Each path below is one point turned by a fixed rotation once a step. After each direction that follows a path, write how fast that rotation turns it, in degrees a step (0 if it stays still).
Each turn is a multiple of 5 degrees from 10 to 175, or 0.
path 1
[  4 -22  29 -21   5 -23  15 -17 -16  27   1  -3   2  -4 -33 -25  26   6
  -9  23 -18  20   9   4   2  22  -4]
[  9  -9  18 -22  23 -21  21  -7 -37  33  11   6   0   3 -25 -23  18   2
   1  31 -16  -2 -14  -4 -13  12   7]
[  2  12  10 -20  21   2  10  -8 -27  26  -2   3   7  -8 -25 -34  31  10
  15  31 -23  18 -17  -3   6   4  -3]
[  4 -18  25 -26  16   6   6  -2 -27  19 -19   4   7  -9 -20 -16  33  15
   3  36 -14  14  -2   7  20  18  -7]
[  8 -16  14 -20   6 -13  12  11 -41  23   3  20   2 -17 -15 -13  32   0
   6  31 -13  15   3   3  -8  32  -6]
[  6   5  14 -10  -4 -19  11  -2 -42  12   4  -3  -3  -4 -15 -21  53   5
   6  30 -15   4 -18 -16   3  15  -3]
[ 13   4   3 -28  19 -11  13   2 -30  19 -21  -5  -2  -1 -12  -7  43  16
   4  29   0  12 -28   0   9  23  -2]
[ 11  -5   5 -28   4 -16  12   2 -11  19 -15   2  -4 -16 -23 -15  42   9
  -1  21  -6  41  -3   7   0  35 -10]
[  8 -15  23 -21  -2 -40  20 -10 -21  19  -1  -7  -5   2 -24 -15  39   3
 -12  22  -7   8  -4  -2  -6  32   0]
[ 14   7   5 -25  24 -29  26  -9 -24  30   2  -5  -4   6 -24 -21  29   5
  -1  22  -7  14 -27  -5 -14  15   6]
[  5   4  13 -24  21  -9  14 -19  -8  27 -13 -12   1  -2 -34 -31  32  15
   2  22 -16  29 -13   4  11  10  -6]
[  7 -26  29 -31  21 -11  12 -10 -19  31 -10   2   6  -4 -28 -18  17  12
  -7  30 -13  15   2  13   5  23  -1]
[  6  -8  19 -16  13 -16  15  -4 -36  30  18  14   3 -10 -26 -29  24  -1
   5  29 -22  13   0  -3 -15  17  -1]
[  3   4  20 -15  14  -5  10 -11 -39  23  -2  -4   3   1 -22 -28  39   9
   9  34 -20  -2 -18  -9  15   3   0]
[  9  -4  10 -28  23   9   8   6 -33  23 -20  10   5 -12 -15 -12  33  17
  12  35 -11  18 -15   9  12  19  -6]
[  6 -12  16 -19  -5 -11   5   6 -31  13  -6  11   2 -20 -18 -18  44   6
   3  28 -16  26   7   3   4  32 -10]
[ 11 -10  15 -19   0 -29  16   2 -43  16  -1   2  -5  -1 -13  -8  47   5
  -4  31  -7  -4 -17  -8  -1  28  -1]
[ 12  18  -6 -23  14 -21  18   2 -26  18  -8  -4  -5  -4 -14 -17  44   8
   7  22  -4  25 -30  -6  -4  21  -2]
[  9  -4  13 -26   6 -16  12 -12  -6  17 -23 -13  -3  -3 -25 -18  42  16
  -7  21  -5  32  -9   5  16  28  -9]
[ 14 -22  18 -31  13 -32  22  -6 -18  29  -4   3  -4  -3 -25 -11  24   5
 -13  20  -2  18  -1   8 -11  34   0]
[  6   6  13 -15  11 -32  21 -16 -24  30  13  -4  -2   0 -32 -31  29   0
  -2  22 -17  19 -13  -8 -12  13   3]
[  7   0  19 -24  27 -10  16 -19 -21  31 -11 -12   3   8 -29 -27  26  16
   2  28 -15   7 -22  -2  13   3   2]
[  7 -13  17 -32  27   3  11  -2 -19  33 -10  12   8 -14 -26 -22  18  11
   6  30 -17  29  -2  12   0  18  -5]
[  4 -17  30 -15  -1 -14   8  -6 -35  22   9   9   4 -15 -25 -27  33   3
   1  33 -23   8  10  -3   4  19  -5]
[  9  -2  15 -19  17 -12  16   2 -51  23   2   7   1  -1 -13 -16  33   7
   7  37 -13  -8 -19  -7   0  11   4]
[  7  14  -1 -22  14   4   7   4 -31  16 -13   6   2 -14 -16 -22  44  12
  15  31 -15  27 -19  -3   9  17  -7]
Speeds:
[-7  6 -1 -4 -5 -6  6  4 -8  9 -3  0  9  6  0 -4  2  2  6 -4  1  3  7  4
  7  6 13]
0
[ -3  -7  10   4  -8  -2  -3  -8   1  -4  -5 -11  -1   7  -2  -1   7   4
  -4   1  -2 -10   2  -3  13  -3   0]
140
[  0  -7   2  -6   2   9  -4   1  10   0 -12   1   3  -6  -1   2  -2   5
  -1  -1   2  12   7   9   8   6  -5]
95
path 2
[ 23  18  -4  19  25  -9  -3   3   2   0 -43   0  25   9   4  -3 -16  20
 -30  -8   2  20   7  18  11   1  -2]
[  9   0 -17  36   7 -28  22   7   1  -8 -33  -5  21 -15   2  19  -8   2
  -6  -8   7  21  13   2  30  -4  -7]
[ 12  -4  -1  40  12  -2  -3  -9   9 -13 -23  -8  20   3 -12  28  -1  28
   9   3   0  31  -3   8  25  -3  19]
[ 28  32  -5  33  -8 -24  -7  -5   6  -1 -26   0  10  -1   3   6 -16  36
  -8   0 -11  30 -10   7   8  -4   4]
[ 19  24   4  46  17 -16   8  21  12  -6 -22  10  30   8   2  -2  -7   0
  -9  -9  -5  18   5  21  13   7  -1]
[  6  -2 -11  48   5 -19  26  -6   8   2  -6   0  14   0 -13  31 -21  13
 -15 -26  -2  12   4  10  26  -1   3]
[ 13  15 -21  41  -9   1  -6   4  30  -6 -16   2  16   7 -11  18  -4  34
  10  -3  10  15   7   8  18 -10  21]
[ 31  17  -7  43  -5   3 -11   2   1  -2 -30  11  10  18  15   4 -16  22
 -26 -12  -6  12  -5  12   8 -16   5]
[ 17  -5 -23  45   8 -18  16  24   6   5 -33  14  18 -11  -6  -6 -10   6
  -9 -18   5  11   6  18   9  -2   3]
[  7  -4 -20  26  23   2   6 -11  11   3 -28  -3  22   4 -11  23 -13  27
 -14 -20  15  15  11  18  23  -4  10]
[ 15  16 -24  28 -12 -11  -9  -3  15  -8 -41  -3  11  -9  10  14  -9  30
  -6   6  10  19  10  -4  23 -18   4]
[ 26   0   8  43  13  -1 -11  12  -9 -15 -43   5  20   4   5   0  -4   9
 -12   3  -6  29  -7  12  12  -3   9]
[ 19   4 -15  27  15 -33  21   1  -7   6 -29  -1  16 -12 -11   7 -17  22
  -7 -18  -7  29  -4  17  10   6   0]
[  7  22  -6  28  21 -17   4  -6  29  -6 -18  -4  31   2  -5  21  -3  20
   2  -2  10  22  13  12  28   5   7]
[ 18  21   4  51 -12 -11  -3  -8   7 -11 -22  -3   7   4   6  24 -17  17
 -15  -1  -7  18  -3  -4  28  -9   0]
[ 24   8  -3  51  -4 -10   6  28   3  -7 -22   6  15   8 -13  -1  -7  15
   7  -8  -5  27 -10  12   6   0  17]
[ 22  11 -16  34  17 -14  10  -7   8  12  -9   9  24  14   0  11 -18  26
 -12 -28  -5  13   1  28   8  -1   2]
[  3  18 -20  47  -1 -12   3   4  35   0 -22  10  17  -9   4  12 -10  14
  -8  -6  11  -3  20  10  24 -10   2]
[ 14  -2  -4  47  -4  18  -5   6   2 -12 -33  -1   5  16  -8  20 -15  15
 -23  -8   7  12   0   6  22 -13  16]
[ 31  -1 -33  29  -9 -14   5  13  -6   1 -36   7  12   0  -3   1 -10  29
   1 -18   2  25  -4  13   2 -13   9]
[ 17   3 -15  29  34  -9  -6  -6  12   4 -32  11  36  -2  11   2  -3  21
 -11  -8   3  14  11  27  12  -3   3]
[  0   7  -9  38   5 -21  10  -8   9  -3 -41  -7   7 -23  -5  16 -21  16
 -26  -1   3  14  11   0  29  -6  -2]
[ 19   7  -4  31   5  -2   0  15   1 -19 -37 -15  19  11 -18  17  -4  18
   2   0  13  37   2   0  22  -1  17]
[ 34   9 -11  30   2 -25   2  -9 -11  -1 -19   3  21   7  16  16  -8  28
   2 -10 -14  34  -8  10  12  -6  -2]
[  9  15   1  51  20 -24   5   4  24   1 -19  14  24 -16   1  -2  -5  16
   1   1  -8  15   2  20  15   7   5]
[  4  21   5  43   8  -9  10  -4  14  -2 -19  -8   7  10 -21  23 -27  16
 -27 -15   0  15   1   8  25   4   9]
Speeds:
[  1 -13  -9   0   6  -3   4  -8  -1   3  10   3   7  -2   3   7   6   4
  14  -6  -1   2   0   5   1  -1   0]
100
[ -1   3   2  -2   4   5  -5   0 -10   2   6  -3  -2  -3  -9  -5  10   2
   6  -3   0 -12   1 -10  -3  -1 -12]
0
path 3
[ -4   0   5   9  26  -6  -3  21  -3   3 -18 -12  27   5   5   2 -14  -7
 -22  23 -34  19   5  33 -25   6  11]
[ -4   1   1   6  24  -9  -2  27 -11  -3 -14   1  29  -5  -2   9 -20 -13
 -16  24 -31  31   4  31 -20  12  12]
[  0   2  -8   5  14  -9  -3  25 -17  -8  -6   8  25  -5  -9  17 -23 -17
  -8  29 -18  36  -3  34 -17   9  19]
[ -1   4  -9   2   5  -8  -5  18 -20 -10   2   3  15  -1 -13  23 -25 -14
  -6  34  -9  31 -10  41 -20  -2  25]
[  3   8  -7   4   1  -8 -10  10 -16  -5   3 -10   9   6  -9  22 -27  -5
  -7  36  -8  18 -14  45 -26  -9  29]
[  4   9   2   8   7  -6 -10  11  -8   0   3 -23   7   6  -1  16 -25   6
 -13  36 -15   8 -16  47 -30  -8  24]
[  2   8   6   8  20  -7  -4  17   0   2  -1 -27  10   0   8  12 -18   7
 -21  32 -24   8 -11  44 -26  -3  12]
[  6   3   5   7  35 -10   2  26   1   2  -1 -19  17  -8   8   8 -12   0
 -23  29 -31  17  -1  41 -21   0  11]
[  6   1  -1   5  37  -8   1  28  -6  -1  -1  -8  20  -7   4   6  -8 -12
 -22  25 -27  30   5  39 -18  -2  14]
[  3  -1  -4   0  28  -8  -2  23 -16  -5  -3  -2  22   3  -1   6  -7 -23
 -15  23 -18  35   8  40 -14  -6  21]
[ -3   0  -6   2  13  -4 -10  14 -17  -5 -10  -1  25  13  -8  10 -13 -24
 -12  25 -14  31   2  39 -22  -7  27]
[ -8   3  -4   6   1  -5 -13   8 -18  -5 -13  -6  24  16  -9  13 -25 -14
  -9  30 -16  22  -4  40 -30  -4  28]
[ -6   4   1   9  -1  -6 -11  11 -12  -3 -14 -12  21   6  -5  16 -33  -1
 -12  33 -24  13 -10  38 -32   4  21]
[ -1   8   4  11   7  -9  -5  19  -5  -2  -5 -13  13  -4   0  19 -33   8
 -13  35 -25  15 -16  37 -26  10  12]
[  6   7   2   7  21 -12   0  28  -4  -2   5 -11  11 -15   2  17 -27   5
 -12  36 -23  18 -14  39 -20   7  11]
[ 10   6  -1   2  30 -13   1  28  -8  -3  14 -12   7 -11   3  15 -13  -2
 -15  32 -16  24  -9  46 -15  -3  16]
[ 10   5  -3  -2  32  -8  -4  20  -8  -3  10 -15  10   0   0  11  -4 -12
 -17  29 -13  27  -3  50 -16 -18  24]
[  3   0  -3  -1  23  -6  -9  12 -10   0  -3 -18  16  14   1   6  -5 -16
 -20  25 -16  24   3  47 -20 -18  26]
[ -4   1   3   4  18  -3 -12   9  -9   2 -16 -17  24  17  -1   5 -13 -16
 -19  24 -24  18   3  42 -28  -9  23]
[ -8   1   4  10  14  -4  -9  15  -7   2 -22 -11  30  11  -1   6 -23 -10
 -18  25 -31  19   4  32 -32   5  17]
[ -6   3   1  11  11  -9  -2  23 -10  -2 -16  -3  28  -2  -5  13 -31  -5
 -15  30 -30  22  -2  30 -26  14  12]
[ -2   4  -4   9  13 -11  -2  28 -12  -6  -3   3  19 -10  -7  19 -30  -5
  -9  36 -22  28 -10  33 -20  15  15]
[  5   5  -7   3  11 -10  -3  23 -14  -9   8  -1   8 -10  -7  24 -24  -8
  -5  38 -10  27 -14  41 -14   2  21]
[  7   6  -4   1  12  -9  -7  17 -12  -5  12 -12   3  -1  -6  21 -17  -5
  -9  37  -6  21 -14  50 -20 -12  24]
[  8   6   1   3  15  -8 -11   9  -7  -1   5 -26   6   5   2  13 -14   0
 -17  34 -14  12 -11  51 -25 -17  27]
[  4   6   6   5  21  -6 -10  12  -3   4  -7 -31  14   9   7   6 -12   1
 -21  29 -23  12  -4  46 -27 -11  18]
Speeds:
[  1   4  -1   2 -12  -2   0   0  -2  -3   7   1  -7  -7  -4   9 -11   9
   6   8   5  -4 -12   1  -1   4   0]
40
[  2   0  -6  -5  -4   1  -3  -5  -7  -4   6   3  -4   7  -5   2   6  -8
   4   0  12   5   0   6   3 -13  10]
55
[-12  -3   1  -4   3 -11 -14  -2   8  -9   3  -1   3  -7   5   3  -3  -2
  -6   3  -1   1   2   3   0   3  10]
0
